One turn sends every row of this set to another row. A few are shown first. Where does it send the rows asked after them?
Zar: [-0.61 -1.61 -1.03 -0.63  0.31 -1.06  2.67  1.70  1.86  0.66  0.06  0.46
  0.18 -3.15  2.97 -0.70 -0.22 -0.83]
fupu: [-2.58 -1.00  0.61  1.55 -0.98  0.15 -0.38  4.43  2.44  0.02 -1.62  3.06
  0.16  0.40 -0.32  3.35 -0.20  1.39]
zamu: [-2.34 -1.07 -0.83  0.69  1.06 -1.54 -0.87 -0.45  4.21 -0.40 -1.69 -0.81
  0.60  1.32  1.19  1.59 -0.05  2.44]
Lizo: [-0.04 -0.21 -0.02  1.82 -0.29 -0.59 -0.81  3.18  2.70 -0.77 -3.90  2.66
 -0.45 -0.41 -1.39  1.90  0.72  0.01]
gobe: [-0.59 -0.36 -1.80 -0.05  0.91 -2.83 -0.59 -0.08  4.10 -0.42 -2.77 -1.11
  0.05  0.29  0.22  1.09  0.76  1.64]
kemes: [-0.65 -0.29 -0.33  0.81 -1.48 -1.05  0.09  4.66  2.35  0.25 -2.50  2.75
 -0.42 -0.73 -1.18  3.11  1.01  0.71]
Lub: [-3.34 -0.06 -0.70  0.94  0.05  2.33 -0.44  2.65  3.13 -3.10 -0.44 -2.01
 -0.30 -0.42 -1.17  2.88  0.98  0.11]
Batu: [-1.85 -0.92  0.94  2.66  0.06  0.63 -1.27  2.53  2.71 -0.98 -3.02  2.94
  0.11  0.86 -0.54  2.06 -0.04  0.59]
mudi: [-1.59 -4.20  0.13 -1.76  2.23  1.45  0.41  2.92  2.08 -1.56  0.61  1.79
  1.58 -3.32  0.98  1.81  0.38  0.56]
bota: [-1.88 -2.05 -0.03  0.45  1.04  0.16  1.78  0.48  1.88 -0.06  0.07  0.77
  0.64 -1.95  3.42 -1.21 -0.83 -0.64]
pofaz: [-0.39 -1.57 -0.77  0.13  0.93 -0.62  1.93  0.44  2.03 -0.08 -0.68  0.38
  0.13 -2.73  2.84 -1.58 -0.34 -1.11]
ritep: [-1.06 -4.22  0.40 -0.85  2.91  1.86 -0.21  1.55  2.38 -2.29 -0.47  1.58
  1.43 -3.00  0.71  0.80  0.27 -0.12]
bur: [-3.14  0.12 -1.26  0.16 -0.44  1.67  0.18  3.48  3.05 -2.57  0.09 -1.95
 -0.33 -1.08 -1.30  3.50  1.15  0.19]
sosib: [-3.21 -1.07 -1.24 -0.52  0.10 -2.10  0.11  1.36  3.82  0.59 -0.39 -0.62
  0.78  0.97  1.31  2.82 -0.06  3.15]
Ronap: [-1.83  0.56 -1.60  0.15 -0.45  1.22 -0.07  3.38  3.16 -2.78 -0.90 -2.28
 -0.78 -1.51 -1.76  2.91  1.57 -0.45]
Bup: [ 0.31 -3.72 -0.37 -1.44  2.66  0.76  0.04  2.01  2.34 -2.08 -1.08  1.44
  0.92 -3.90  0.09  0.57  1.23 -0.68]
lolop: [-1.08 -0.43 -2.21 -1.26 -0.16 -3.27  0.34  1.57  3.82  0.66 -1.36 -1.13
  0.11 -0.19  0.46  2.42  0.78  2.39]
Lenid: [-0.22 -3.69 -0.68 -2.37  2.00  0.49  0.74  3.20  2.13 -1.36 -0.13  1.41
  1.02 -4.23  0.22  1.54  1.14 -0.12]
moro: [-2.32  0.27 -1.09  0.99  0.15  1.79 -0.52  2.18  3.22 -3.19 -1.47 -2.22
 -0.50 -0.95 -1.55  2.29  1.47 -0.54]
Gog: [-1.93 -1.98 -0.52 -0.23  0.31 -0.21  2.56  1.63  1.74  0.70  0.87  0.78
  0.56 -2.43  3.48 -0.40 -0.92 -0.21]

pofaz turns into Zar
Lenid turns into mudi
gobe turns into lolop
Now find these:
bur turns into Lub
Batu turns into Lizo

